In the data rows, 128 means zero.
Each row of this table is followed by its label. One hidden rule gives the labels. It looks at one to three of the table's principal directions, none of them among the few with the most spread.
[122 165  67 141  98 151 144 137  88 114 125  83 122 134 158 136 133 126
 135 154 184 151 128 116 102 110 103  89 139 130 168 135 148 141 107 188
 127 145  88 152 140 175 150  94 153 159 104 136] 1
[130 134 143 122  99 123 116 147 114 172  71  90 127 153 131 116 129 136
  82 103 147 115 156 107 137 120 111 134 149 148 166 168 182 109 155 153
 127 112 118 132 113 126 168 154 119 119 103 122] 2
[102 129 145 142 151 120  96 128 126 151 131 170 111 135 156 131 105 114
 138 141 126 121 130 137 151 151 148 107 115 134 111 142 113 135 111 123
 137 138 138 119 152 130 113 133 123 124 142 108] 4
[ 73 126  98 145 126 105 103 157  75 144  94  67 113 176 121 107 101 142
  96 120 165 143 115  96 147 117 126  94 117 131 146 122 160 108 128 123
 148 178 102 152 181 147 131 136 113 124 108 140] 4
[128  87 140 119 157 101 150 179 107 160 138 128  85 112  80 137 104 137
 108 132 117 116 116 138 150 148 141 142 122  85 124 140 134  82  77 135
 115 183 143 134 154 150 162 157  97 137 146  99] 2
[135 105 152 159 115 146  80 140 120 155 116 122 129 132 138 128 104 129
  86 114 127 133 125  85  99 114 134 122 120 143 129 156 143  99 158 136
 122 150 108 111 137 119 136 171 122 145 151 120] 2
[142 136 134 111 115 142 143 120 135  93 123 106 171 135 129 120 129 134
 141 111 120 145 114 152 118 111 122 159 126 131 135 105 106 149 147 132
 121 105 124 142 104 103 128 115 137 127 123 139] 2
[ 96  94 147 162 148  94 104 159  62 160 126 118  83 110 115 143  70 126
  75  94 162 145 115  72 126 136 130 111  96 126 121 126 144  71 124 130
 124 195 113 142 181 151 163 161  82 139 132  93] 0
[151 158 145 120  79 165 117 165 132 173  66 110 143 147 175 133 131 107
 103 131 157 127 178 126 130 124 101 123 165 147 218 202 163 145 142 223
 119  85  92 147  81 133 201 137 132 130  95  90] 2
[ 90 141  85 200  94 133  94 117 105 164  62 100  88 160 141 132 170 135
  90 115 171 105 181  28 132 125 106 102 131 120 160 143 211 129 144 116
 145 132 113 153 159 133 173 151 143  93  85 131] 2
[119 128 124 118 135 115 161 127  98 117 126 108 131 132 110 120 131 142
 129 111 136 126 116 150 125 135 114 157 118 126 118 112 120 125 112 118
 129 139 139 143 138 124 150 120 104 131 120 130] 3
[115 119 128 107 179 112 124 142 107 112 206 170  96  91 138 148  67  99
 156 180 136 154  63 156 140 143 154  56  85 140  71 120  79  78 108 136
 123 181 128  81 171 177  42  99 121 163 160 121] 3
[177 142 140 138  88 167 133 127 167 121  98 145 144 131 137 137 183 109
 115 108 123 119 153 113 117 126 118 166 121 121 169 148 133 157 168 153
 111  71 121 135  83  98 168 144 142  99 115 119] 3
[138 155 110 130 116 152 161 133 121 121  98 124 129 130 145 130 147 106
 135 149 151 128 137 145 135 138 101 130 107 120 151 147 127 145 123 164
 114 102 136 141 114 131 165 103 128 120  95 111] 2
[136  97 146 110 159 131 127 127 144 107 168 135 135 101 112 130 108 125
 151 137  87 138  90 151 127 118 160 131 114 108  88  99 100 116 118 114
 125 157 145 116 148 124 102 134 135 144 152 122] 2
[162 116 143  89 133 134 145 180 141 166 121 149 119 115 110 131 135 114
 109 163 103 106 118 151 156 149 140  98 117 122 141 173 133  91 120 159
 120 134 140 110 135 146 135 141 107 126 120 110] 4
[107 102 125 151 137 126 116 156 117 142 100 102 125 131 110 133  99 136
  90 133 135 126 135  81 130 129 111 114 105 124 134 141 150  86 145  98
 123 153 109 127 126 122 133 137 104 120 130 113] 4
[141 143 120 143  98 139 113  93 132 132 119 117 145 125 145 125 156 136
 110 108 136 117 155  98  85 108 112 130 155 158 137 140 156 139 153 132
 136 105 117 122 112 123 138 132 133 137 118 140] 4
[146 183  82 119  85 173 172 165  98 131  93  95 109 136 170 149 150 102
 140 166 194 143 133 126 140 130  93  89 126 127 190 162 157 135 127 220
 113 112  93 150 114 176 176  94 167 140  78 121] 2
[148 135 122  91 147 135 158 113 189  71 187 166 158 130 116 124 147 122
 185 157  90 144  99 194 135 133 148 150 124 118 106  96  58 173 120  94
 127 101 137 110  81 118  59  93 148 123 165 161] 4
[121 164 138 138 111 118 117  93 120 138  92 146 142 137 163 110 168 137
 111  96 137 126 182 128 124 145 125 143 132 138 156 121 148 202 126 127
 135  78 151 167 130 113 182 117 133  95 103 119] 0
[115 115 164 136 124 149  86 129 106  98 122  83 164 144 158 113  73 134
 117  87 133 180  98 121  97  89 145 152 104 143 133  90 102 145 170 129
 124 141  91 150 132 100 134 139 142 145 151 129] 4
[115 163 111 132 110 114 138 133 113 152  90 136 117 142 147 128 161 130
 121 124 154 118 176 124 155 156 114 116 143 122 173 143 160 168 104 152
 135 101 135 165 133 142 178 114 132  99  92 113] 2
[149 106 135 100 139 131 159 147 167 100 164 137 131 124  89 136 131 117
 157 135 102 135 106 166 138 124 134 168 136 100 133 115  86 126 115 130
 121 127 125 124  91 120 114 129 117 125 145 131] 1
[114 134 127 160 143 133 116  68 146  82 172 175 130 123 147 137 136 122
 173 124 118 137 109 127 113 131 141 145 102 131  69  84  83 158 136  75
 131 118 146 110 129 104  72 114 150 119 155 151] 2
[116 143  97 145 108 120 121 101 145 151 110 116 113 138 132 131 158 136
 133 132 142  91 182 100 121 112 109 123 192 136 153 147 173 137 118 128
 148 105 115 131 104 137 134 125 136 124 106 140] 0
[141 132 115  98 127 120 154 107 201 116 126 144 151 145  93 112 198 142
 147 141  80  93 160 156 151 136 128 158 156 111 136 123 135 166 125  77
 141  76 158 123  79 102 106 116 134  83 121 155] 4
[131 169 117 121 100 127 176  97 122 111  94 118 145 147 136 126 184 142
 144  92 146 112 155 144 135 140  98 184 135 133 143 116 142 174 131 122
 128  76 146 157  95 106 172 109 138  98  94 138] 4
[166 156 156 153  83 191 117 107 127 106 117 141 137 123 191 155 152 103
 142  94 148 147 124 118  97 117 126 175 102 129 142 141 128 159 162 196
  97  95 120 130 110 106 177 147 180 132 131 101] 4
[122 133 108 103 156 110 153 150 153 135 133 157 117 133 110 122 137 119
 150 174 114 108 137 174 171 157 134 109 134 108 136 140 109 144  86 118
 135 120 144 129 122 144 110 102 115 114 127 123] 3
[138 172 116 140  79 144 129  84 124 151  83 113 124 143 166 126 185 133
 133 103 155  91 181 114 113 116 103 149 179 150 156 155 185 158 137 166
 137  75 132 138 113 122 176 133 158 123  86 134] 0
[142 128 113  62 136 116 167 158 143 130 152  99 139 122 103 121 117 128
 146 161 117 131 113 180 142 115 127 109 172 130 147 137 124 113 102 160
 135 136 118 122 104 164 109 105 120 154 118 138] 2
[ 98 112 139 175 129 125  85 124 102 144 110 136 130 153 132 134 120 149
 102  92 119 121 102  70 136 146 144 124  80 141  74 125 146  97 158  70
 136 173 137 110 182 102 107 173 131 115 151 134] 1
[128 143 148 135 133 148 144 126 100 102 138 152 135 117 163 139 116 122
 143 120 144 161 110 145 120 151 127 144  76 129 118 104  86 158 126 131
 112 125 132 147 133 120 152 108 136 129 140 116] 0
[102 111 126 164 143 137 111 171  55 169 108 124  68 114 146 149  83 102
 100 152 166 125  99  92 142 142 131  72  69 115 117 159 151  59 106 177
 117 201 126 128 216 166 164 149 103 145 108  80] 4
[138 120 146 126 125 133 115  86 144  88 165 113 178 113 135 126  96 141
 153  96 118 140 134 150  66  89 117 178 179 155 122 107  88 145 136 126
 130 108  99 123  78  97 108 117 124 169 163 134] 4
[151 128  95  85 149 118 188 144 181 152 130 167  90 126  82 123 186 125
 146 205  92  66 127 159 183 154 138  95 124 109 108 145 136 104 110  77
 135 107 167  95 108 153  78 107 125  93 110 170] 4
[118 118 117 104 151  99 141 107 175 113 155 149 143 143  88 113 144 140
 160 147  84 108 118 160 157 135 140 135 146 124  91 108 105 131 119  63
 146 118 158 103 111 112  56 117 121 107 139 166] 3
[126 101 126 158 146 124 117 161 124 148 131 151  90 114 108 146 122 123
 102 134 124 127 121  82 143 149 145 105  93  99 116 130 137 101 124 105
 120 168 127 126 159 141 136 155 124 119 146 111] 0
[142 139 120 124 120 150 143  98 166 113 138 143 127 127 136 135 162 120
 163 149 115 112 129 135 130 121 125 140 135 126 111 127 128 136 138 116
 127  98 143 105  96 119 101 118 159 118 123 149] 2
[125 109 140 139 123 128 120 160 125 151  89 113 125 154 106 117 128 133
  96 111 123 121 131 112 146 134 128 146 115 116 146 140 139 116 141 116
 128 135 126 141 133 109 157 160 108 108 124 124] 0
[126  86 158  94 174 106 129  96 149  76 202 124 159 100  93 112  81 143
 160 119  78 154  75 170 102  98 155 156 130 134  61  60  65 116 134  67
 133 148 141 104 120 106  53 117 117 155 173 159] 2
[ 95 121 129 178 144 120 103 132  66 109 141 132 128 124 141 138  73 119
 102 104 169 177  88  88 108 146 113 106  62 152  90 113  97 101 149 111
 122 179 114 122 173 128 115 129  97 146 147 114] 2
[104 125 106 154 147 106 112 142 112 141 130 156 106 129 122 127 116 126
 107 156 138 135 126  99 146 155 134  70  96 125 117 125 122 120 119  95
 135 152 132 127 165 148 100 118 111 113 130 136] 3
[167  98 171 113 118 132 116 104 208 114 132 153 158 132  90 127 161 131
 143  98  56  92 132 146 137 108 153 203 155 104 117 123 118 130 153 106
 120  84 156 108  83  66 105 170 136  94 145 134] 0
[135 132 130 140 121 127 131 105 145 111 140 152 142 138 121 126 143 127
 139 114 125 127 130 136 116 134 116 159 134 140 117 123  98 145 137 107
 131 106 131 118 101 104 111 128 116 122 141 147] 2
[139 152 112 139  98 131 138 152 138 188  65 140  90 138 133 136 193 122
  98 133 150  84 206  95 156 157 107 117 159 113 196 183 196 147 116 160
 133  89 128 153 115 142 207 141 130  92  85 103] 4
[112 147 125 136 100 117 113  98 104 128  91  76 148 142 144 113 132 158
 106  80 156 127 165  91 101 102 104 140 164 163 150 112 170 142 164 111
 142  99 102 150 113 113 148 122 139 127 108 148] 4
[133 138 135  93 140 129 128 137 115  99 171 121 145 131 147 116  83 121
 159 136 135 170  83 188 119 113 148 121 135 145 122 108  74 145 119 160
 127 140 107 124 129 146  92 107 141 170 156 143] 1
[117 122 112  94 144  79 170 133 138 111 141 113 146 136  71 116 143 153
 128 108 112 125 130 152 149 141 119 154 147 120 128  99 122 136 109  81
 141 129 140 144 108 126 118 112  96 109 125 145] 1
[ 98 150  97 143 123  73 133  74 150 134 111 143 135 149 101 111 199 172
 118  92 124  89 204 100 134 155 105 147 176 140 130 110 168 177 121  38
 162  82 151 142 106 107 123 114 117  80 116 160] 4
[116 142 114 130 134 125 145 136  95 107 141 130 138 126 138 133 111 131
 130 132 149 158 101 129 127 145 120 107  91 141 113 109 103 130 127 116
 125 147 122 135 143 141 114 102 123 135 131 137] 2
[102 131 122 143 115 115 127 137  77 137 107  86 122 140 134 132 101 142
 111  96 168 135 132 103 118 116 110 135 138 140 147 123 147 113 125 144
 133 151  99 156 141 136 162 132 113 140 114 123] 4
[164 160 138 128  93 175 135 110 146 125 116 146 132 124 173 144 170 104
 147 128 135 123 137 135 120 127 121 146 124 134 141 156 140 152 147 182
 112  87 136 117 104 122 157 132 168 125 112 114] 0
[113 127 100 121 127  81 112 128 123 138 128 102 150 118 104 116 115 168
 106 127 126 118 182 116 113 119 118  95 200 128 168 126 159 137  93 123
 143 126 108 155 129 144 124 106 114 138 126 129] 0
[161 120 153  89 143 128 163 119 198  97 158 180 147 116 100 130 163 121
 172 136  71 119 127 184 155 143 148 175 132  99 120 100  78 166 120  99
 122  80 161 127  81  97 106 118 135  94 141 138] 2
[114 129 130  99 151  95 162 157  89 147 123 122 124 118 115 120 101 136
 114 135 140 132 131 161 146 153 117 115 126 131 138 131 121 122  89 135
 130 146 138 151 140 152 157 106  86 136 114 110] 2
Here are more rows. What is the label of each one?
[139 106 124 143 145 145 123 153 176 151 118 174  95 132 107 131 160 107
 115 182  96 103 130 111 163 152 147 103  83  95 121 152 130 114 133  91
 121 127 151 103 128 127 109 144 125  88 134 129]: 1
[124 106 129 102 157 112 144 131 159 128 137 131 132 133  91 112 128 132
 136 154  89 110 116 163 150 129 141 137 125 111 106 124 116 118 111  91
 132 134 158 113 119 122  98 125 109 116 135 137]: 0
[ 93  83 117 121 173  85 119 201 109 148  99  82 150 139  72 102  61 156
  54 146 121 132 141 120 136 137 118  97 108 118 161 143 128  94 111  74
 129 174  96 150 128 134 130 115  51 127 152 102]: 3
[124 110 117 154 119 137 100 147 126 144 118 119 116 141 112 125 135 124
  91 138 131 129 121  83 123 128 123 100 106 128 128 152 150  90 151 122
 129 154 120 106 152 130 118 155 115 123 129 133]: 0
[157 104 148 110 125 161 118 105 188  96 144 120 175 126 115 120 141 130
 145 137  67 124 101 142 111  95 145 156 121 122 100 118 115 121 164 105
 120 112 144  94  99  88  82 140 150 125 146 145]: 0
[113 121 134 176 140 154  74 149 132 165 126 175  75 125 173 151 113  93
 117 163 142 124 138  84 136 139 158  78  96 117 137 160 134 127 123 144
 127 153 107 120 158 152 133 149 142 125 147  96]: 3
[121 140 109 119 113 121 134 102 100 106 144  90 162 132 131 116 117 152
 133 120 141 139 117 142  89 105 108 130 153 157 121 118 125 124 121 138
 135 136 118 126 130 132 110 107 120 159 125 153]: 2
[140 103 156 134 124 158  68 144 172 166  97 143 128 139 139 117 134 110
 104 158  81 108 129 102 149 116 166  89 111 118 132 160 155 110 162 131
 130 125 140 103 151 111 110 169 145 104 123 120]: 2
[158 109 140 134 106 124 123 109 166 153 119 129 128 115  93 134 168 148
 102  99 106  84 171  86 105 120 109 158 179 141 129 153 171  97 158  99
 133  99 127 101  86 103 133 163 120 122 132 140]: 0
[103 112 150 155 162 136  82 106 105 118 160 151 119 122 162 119  71 113
 140 143 124 153  81 137 112 120 161 107  80 139  67 109  85 120 128 114
 126 168 141 103 178 127  83 132 130 154 163 127]: 2
[121 143 115 129 134 122 141 110 143 125 121 161 127 147 123 119 172 138
 139 138 115 103 129 135 153 159 130 125 103 134  98 121 124 144 135  69
 139 107 158 114 134 113  96 118 133  94 127 157]: 3
[136 118 120 101 151 113 167 142 165 113 146 144 133 132  87 123 125 126
 156 158 106 112 129 189 150 139 122 161 146 102 133 134  88 133  89 116
 120 113 141 122  81 122 107 108 105 122 145 129]: 1
[121 106 120 135 153 141 106  90 173  77 184 125 146 117 126 128  92 118
 168 158 107 140 104 140  92  84 136 133 138 132  92 103  83 121 139  95
 128 130 109  90  90 116  41 106 139 153 170 149]: 3
[128 132 124 149 111 161  88 185 123 204  85 142  70 140 167 145 135  97
  94 174 148 113 142  74 163 142 148  47 109 121 165 196 188  97 135 182
 129 153 109 117 168 172 155 164 152 120 107 101]: 0
[135 118 136 114 132 132 124 152 144 153 104 125 111 131 120 126 138 121
 123 144 110 109 137 135 161 132 144 122 129  99 144 149 157 119 118 149
 122 127 145 129 140 131 148 145 141 112 116 105]: 1
[154 130 153 113 100 156 124 100 180  95 115 105 174 140 132 126 143 116
 155  98 108 122 149 158 110  87 114 205 172 123 163 133 119 158 152 166
 119  68 119 133  59  78 145 134 141 120 121 114]: 3
[108 129 130 168 133 143 108 120 111 146 123 150  86 117 159 151 131 107
 120 133 156 124 139  79 124 143 120 106  95 135 115 144 148 111 139 126
 129 141 124 116 148 138 143 136 129 123 123 104]: 3
[114  97 165 168 141 142  79 154  89 139 118 131 126 115 149 141  62 119
  88 113 134 157  94  76 117 128 146 100  62 137 105 124 116  86 163 120
 114 176 110 126 174 119 130 157 115 138 149 101]: 0
[131 128 133 144 124 133 123 179  91 192  88 137  95 126 139 132 126 122
  82 137 151 118 154 109 139 163 121  98 118 122 162 182 159 116 104 170
 123 151 126 144 161 155 203 151 106 136 118  88]: 2
[123 124 113  94 131 112 149 125 135 117 147  98 142 145  98 116 120 141
 147 135 121 119 101 158 132 111 118 135 158 149 107 126 120  96 131 112
 142 137 123 101 108 131  76 120 115 145 130 165]: 0
[109 117 128 161 109 120  99 158  78 146 109 102 108 147 123 132 104 138
  77 102 170 144 121  69 117 130 111 110 106 145 143 142 151  80 156 130
 127 162  92 128 156 134 137 155 105 129 131 132]: 4
[123 131  98 129 127 104 156 118 128 109 136 115 126 124  94 126 162 150
 120 107 137 129 146 105 120 135 111 138 138 123 134  95 139 143 129  81
 139 121 122 147 117 130 133 113 121 113 123 152]: 4
[131 136 140 136 106 150 126 137  87 109 120 104 144 135 148 129 125 135
 104  90 154 171  96  96 106 127 120 128  80 155 125 104 122 125 179 123
 124 140 103 139 145 120 144 134 136 132 127 144]: 1
[117 135  99 120 155 121 156 185  85 163 135 144  83 116 132 141  96 112
 122 193 162 127 110 145 155 166 121  59 100 125 129 168 122  89  78 160
 122 177 123 119 162 191 129 104 103 154 126 108]: 1
[122 129 127 143 108 141  98 127  95 133 124  94 115 132 149 129 119 124
 110 109 153 144 113  94 105 101 131 111 123 141 134 129 156 108 150 163
 131 154 106 128 163 142 141 148 141 146 118 128]: 4
[154 104 140 105 144 132 120 133 202 136 151 170 131 133 100 118 152 122
 141 165  62 105 115 153 152 128 169 126 131 108 108 135 110 129 129  93
 131 119 155  94 110 117  74 147 137 108 154 151]: 2
[177 151 117  99 122 147 196 125 169  90 144 166 141 115 114 139 190 116
 161 141 107 124 118 175 142 152 127 167 104 100 127 115  95 170 121 127
 106  85 158 131  85 121 136 103 148 104 126 135]: 1
[121 136 103 102 134  94 153 132 131 146 118 121 120 132  97 112 156 136
 114 141 126 110 143 133 153 142 118 102 143 132 133 132 154 122 118 106
 144 122 147 128 131 148 120 113 105 110  98 145]: 2
